Each path below is one point turned by a fixed rotation once a step. After each direction that follows a path, write how fast that rotation turns it, in degrees a step (0 if it stays still).
Each turn is a multiple of 5 degrees from 10 to 175, or 0.
Each row of a path follows its step; steps can be skipped.
path 1
step 0: [ -6   5  -2  -1  -6  -3  -1  -2   3   5  -2  -2  -2   6  -2   4   8 -10
 -12   8 -12  16  16  -1  -6  -5 -13 -17  -5   9 -10  -4   0   3  10 -13
   4  -4  -4  -9  -2  -7]
step 1: [ 10  -9  -8  -4  -3   0 -11 -18   4  -7   6   7  -2 -11   5  -1  -4  13
  -5  -9   2   9   7  -5   2   0  -7 -13  -1  -7  -4   3   3   6  -5   3
   2  -2  19  -9  12   8]
step 3: [ -6  14   6  -5  -7   5   7   0  -5   3   3  10   0  -5  -4   3  -2  13
   3  -9 -11   3   3  -1  -9   0   4  -7  14  10 -12   4 -11   4   4   3
 -12 -14  -5  -5 -13  11]
step 9: [  0  13   2   4   2  -3   1 -21   3 -14  -7   7  -7   3  -4   3  -6  -3
  -8   6 -12  11   6  10  -6   3   0   3 -13   0   2  -2  -2  -2  -2 -11
 -10 -16   3   5   8  -7]
step 10: [  1 -11 -10  -9  -5   2 -11  -6   6   3   8  -4   0  -1 -15  14   5   3
 -10  -4   6   1   5   2  -2   0 -11   1 -14  16  14  -3   8  -3   2  -7
  -4   4   1 -13   6  10]
step 11: [ 12 -14   7  -4  -3   0   0  -5  -9   3   0  -6  13   2   6  -7 -11   3
   1   9  -2   9  14  -1   0   4  -1  -8  -4   2   7  -5 -19   0  11   6
   3 -10   8 -11 -10   3]
step 15: [ -5   4  -5  -6 -18  -4  -4   2  -3   5   4  -3 -13   5   4  -9 -12   7
  -1   9  -8  -9   2   7  -7   3   3  11   3   3   7 -15  -6   4  -8 -13
  -4  11  -1   0 -10 -12]
step 16: [  2   0  -6   1  -3  11   7   8   6   9   9 -14   7   3  -3   3  -7  -1
  -3  -3  -6  -9  -2   2 -16   6 -10  -7   8   9 -15   9  -9  15  -4  -3
   3   1   0  -4  17  -1]
step 17: [  6  -8  -8  10  -4   1   3  -8  -1   8   6   2  -6   7   2 -13   3  -2
   1   6 -16   7  13  -7   3  -3 -13   6 -11 -11 -12   5   6  -1  -1  12
   3   1   4   9   3 -13]
[ 2 -1 -1 -4  0  1 -2 -2  5  2 -5  2  0 -4  0 -4  0 -1  4 -3  4  0  4  2
 -1  0  1  3  0  3  1 -4 -3 -1 -3  2 -1  3 -2 -2  1  0] : 85
[ 2 -1 -1 -1  1  0  2  2  1 -1  3  0  0  2  5  6 -1  2  1 -1 -2  6  2  4
 -2  1  1  4  3 -2  2 -1  1 -5  0  2  2  5  1 -2 -2 -3] : 160
[ 0 -4  0  0 -5  0  0  0 -1  1  0  2  4  1  3 -3  2  4  0  2  4  1 -2  1
  0 -3 -1  0  2 -3 -3  2 -1  0  3  5  0  0 -1 -4  6 -4] : 70
[ 0  0  3 -3  5  3 -1 -1 -3  0  1 -7  3  3 -3 -3  2  1  1 -1  1  0  2 -2
 -2  0  1  2  0  3  1  3  3  0  0  4  5 -1  1  0 -1 -2] : 125
[-1  6 -3 -4  2  0 -1 -2 -2  1  3  3 -2  0  3 -3  3 -1  2 -1  1  0  2  0
 -1 -1 -2 -4  3 -1 -6  1  1  2  1  0  2  6  2  1 -2  0] : 20
path 2
step 2: [  0   5   9 -10 -10 -13   0   5   6   0  -8  12   3   9  20   9  -2 -11
  -2  -5  -8 -17  -3  -2  -1   8   7   2   6  -8   7 -11  -1  -5 -12  -9
  -9  -6  -6   0   9  -1]
step 4: [ 15  -7  10  -5 -10   9   7   8 -13  -4  -8   1   2   0  17  -6   0  -1
   1  -5  -2  -1  -3   9  -2  10   8  10   0  -1   6  -9   5  -1   1  14
   6  15 -10  14  -6   9]
step 7: [ 14 -11  11   0 -10   1   1   3  -4  -5   1  -2  10 -12   5  -7   0 -15
   0  -1   8   5  -5   9 -13  -1   5  18   1   8   2  -3  15 -10  -7  -1
   0   8 -13   1   7  13]
step 9: [ -2  -5   2   1 -11 -14  -4   6   1  -1  13   3  11   9   8  -7   1  -6
   0 -13  -1 -14  -6 -13  -2   2  -5  15  13   4  10   0   9   7   4   4
 -16   3 -12  -1   2 -12]
step 11: [  6  -4  11   0 -15 -25  -4  -5  -8   4  -4   0   8  -3  18  -7  -5   1
  -8  -3   0  -1   0  16  -1  11   4   0  -5  10   9  -5   6   6  -4   2
  -3  -2   6   6   2  11]
step 12: [  6  -4   3  -4 -15  -3  -5  -1  -7  -2  -1   2  -8   8  17  -5  -4  -6
  -8  -4  -3 -14 -15 -14   3   1   0  16  -7   5  12  -3   3  16   6  -7
   4  -3 -11  -8  -4  -9]
step 14: [ -5   4  -7 -11 -18  -6  -5  -6  -3  -6  -8   7   6  -6   6  -6  -6  -6
 -14  -2   2   0   0  13  -8  19  -2   5  -2   9   6   0  12  -1  -4 -10
   7  12  -4  13   1   6]
step 15: [  5 -18   5  -7 -11 -19   4   5  -6 -11   1   5   5  -3  14  -6  -5 -14
 -15   3   1  -9  -5 -13   8  -2  -1   1   8  -1   7   7  10   6  -7  -4
   8  -6  -2  -4  -3   0]
step 18: [  4   3  -5   1 -12 -16  -8   1   1  -4   3  15  -3  -4  12  -8  -5  -9
 -15  -7   1  -7  -3 -17  -9   3  -3  -2  -3  12   4   0  19   2   7   3
   6 -10   9  -4  -2   8]
[ 1 -1 -4 -5  2  0  1  0  2 -5  0 -3 -1 -2  2 -2  0  2 -2  3  0  1 -1  1
 -3 -2  4 -1  4 -1 -4  5  2  2 -2  0  3  5 -3 -1  0  0] : 40
[-1  6  3 -3  0  5  2 -1 -3  0 -1  2 -3 -3 -2 -2 -1 -1  0 -2 -3 -4  0  0
  1 -1  1 -4 -1 -2  2  1  3  3  5 -4  1  0 -3  1  0  2] : 170
[ 1 -1 -2  5  1 -1  3 -1 -1 -3 -1 -2 -3  3  1  0  3  0  0  1  5 -5 -4 -6
 -1 -3 -4 -4  1  0  2 -1  4  2 -1 -2 -3  1  1 -1 -1 -4] : 115
path 3
step 0: [  3   4  12   4  -8  -1   3 -10   1   7  -5  -5   5   9  16   4   9   0
   2  -4  -4  -7   5 -10  19  -8  -1   6   6  -7   2   8   7   1   1   0
   3  24 -14   3   8   5]
step 1: [  4 -10   3   0  -1   1  12   2  -4  -7  10  -5 -13   8   3  -5   5  -7
  18  -5  -8  16   1  -9   0 -17   8 -12   4 -10 -14  -5   4   4  -6   6
   3   3  -8   4  -5  -5]
step 3: [  5  -4   9  -7  -8  -1   0   5  -4   2   0   8  -4   3  14   7  -1 -17
  -6  -5 -14  18   5   1  10  13  10   5   7  13   6  -9   7  -5  11   3
   5   5 -10   6   1   3]
step 5: [  4  -3   6   9  -4  13  11  -7  10  -3  -4 -10   3  -6  10  -1 -16 -14
   9  -6  -2   3  -5   0   4  -6   4 -11  -1  -7  -1   6  17   6   6  13
   6 -13  -9  -1   1  -8]
step 9: [  2   5  -1 -10  -2   4  13 -19   4 -11  -2  -6  -4  -1  -1   1  -7  -9
   5  14  -2   3   2 -13  -4 -12  10  -6  -4   4  13  -7  13   4   2   3
   2  16  -1   1   7 -13]
step 12: [ -1  -5   6  -5  -2   1   0 -12   4 -13   3  -8   4  -9   5  -2   9   1
  -9   4   6  11   8  -5  11 -12   1  21   1  -1  -4   1   9  -8  22   0
  -2  -1  -8  -1  -4 -11]
step 14: [  3  -9 -13   2  -9  14  -8 -11   2  18 -11  -9  -3 -12   2  10  -1  -4
  -2  -5   0  12   0  -4  -6 -14  -1  -5 -15   1   8   4 -10  -4  11   3
   3   4  -5   7  -6   0]
step 15: [ 10  -7  -3  -3  -4  11  -3   0 -12  -8  -5  -5   1   0   7   5  14  -8
   2   0   2   3  -9   1   6   5  -2   7   4  16  -9  -7  -7 -13   5   8
 -10  21   7  -5  -3 -12]
step 18: [ -7  11  -8   9   0  10   5  -3  -2  10   2  -5 -16  -7   4  -2   6  -5
   0  -2  11  10   2 -12  11  -2   7  -4 -11  19   1   6   4  -9  -3  -4
   8  15   1  -5 -14  -1]
[ 1 -1  3  3  1 -3 -1 -4  1  3  3  1  0  2  3 -2 -3 -1  0  0  0  0  4  0
 -3 -1  1 -2  3  7 -3 -1 -2 -4 -4  3  2 -1  0 -2 -2  1] : 145
[-1  0  3  1  3  2 -2  3  0  0  0  0  1  6  0 -1 -2 -1  0  2  3 -4 -1 -4
  4 -2 -1  1  1 -3 -3 -2 -1 -8  4  3  1  1  1  3  1 -1] : 95
[ 0 -1  1 -4  0  0  0  2 -2 -2  3 -2 -3  0  4  0  0 -2 -3  2 -1 -3  1  1
  1  1 -4  6  1  3  2 -4 -2  0 -1 -5  0 -7 -1  3 -2 -1] : 80
[-1  3  0  0  3 -2  0  1  2  2  3  2  0  7  1  2  1 -5  5 -3 -5  0  4  2
  2  1  0  1  0 -4  1  3  0  2 -2 -1 -4 -1 -2 -2  1  1] : 10
[-3 -1  0  0  2 -1  3  0 -3  4 -1 -4  5  1  3 -3 -1 -1 -3 -4 -1 -3 -2  1
 -1  5 -4 -2 -4 -2 -2  2  4  0 -2  0  4 -2  2 -3  0 -1] : 130
[-6  2  1  0 -4 -1 -5 -3  3  0  2 -4 -5  2 -1 -1 -1  0 -4 -6  2  0  1  2
 -2  0  0  2  0 -3 -1  4 -1 -1  1 -1  1  2  1  2 -2 -1] : 175
[ 0 -6  0  0  0 -3 -1  2 -3  1 -2  0  0 -1 -1 -3  2  0  2 -3 -2  4  3  0
 -2  0  4  2  0  0 -3  2  3  0  4  3 -2 -5  1  6  0 -1] : 160
[-1 -4 -1  3 -4  1  2  0 -1 -4  1  0 -4  0 -2 -1 -7 -4  3  2 -1  2  1  1
  0  7 -1 -1  0 -2 -1 -3 -1 -1  0  0  1  2  0  0  2 -3] : 175
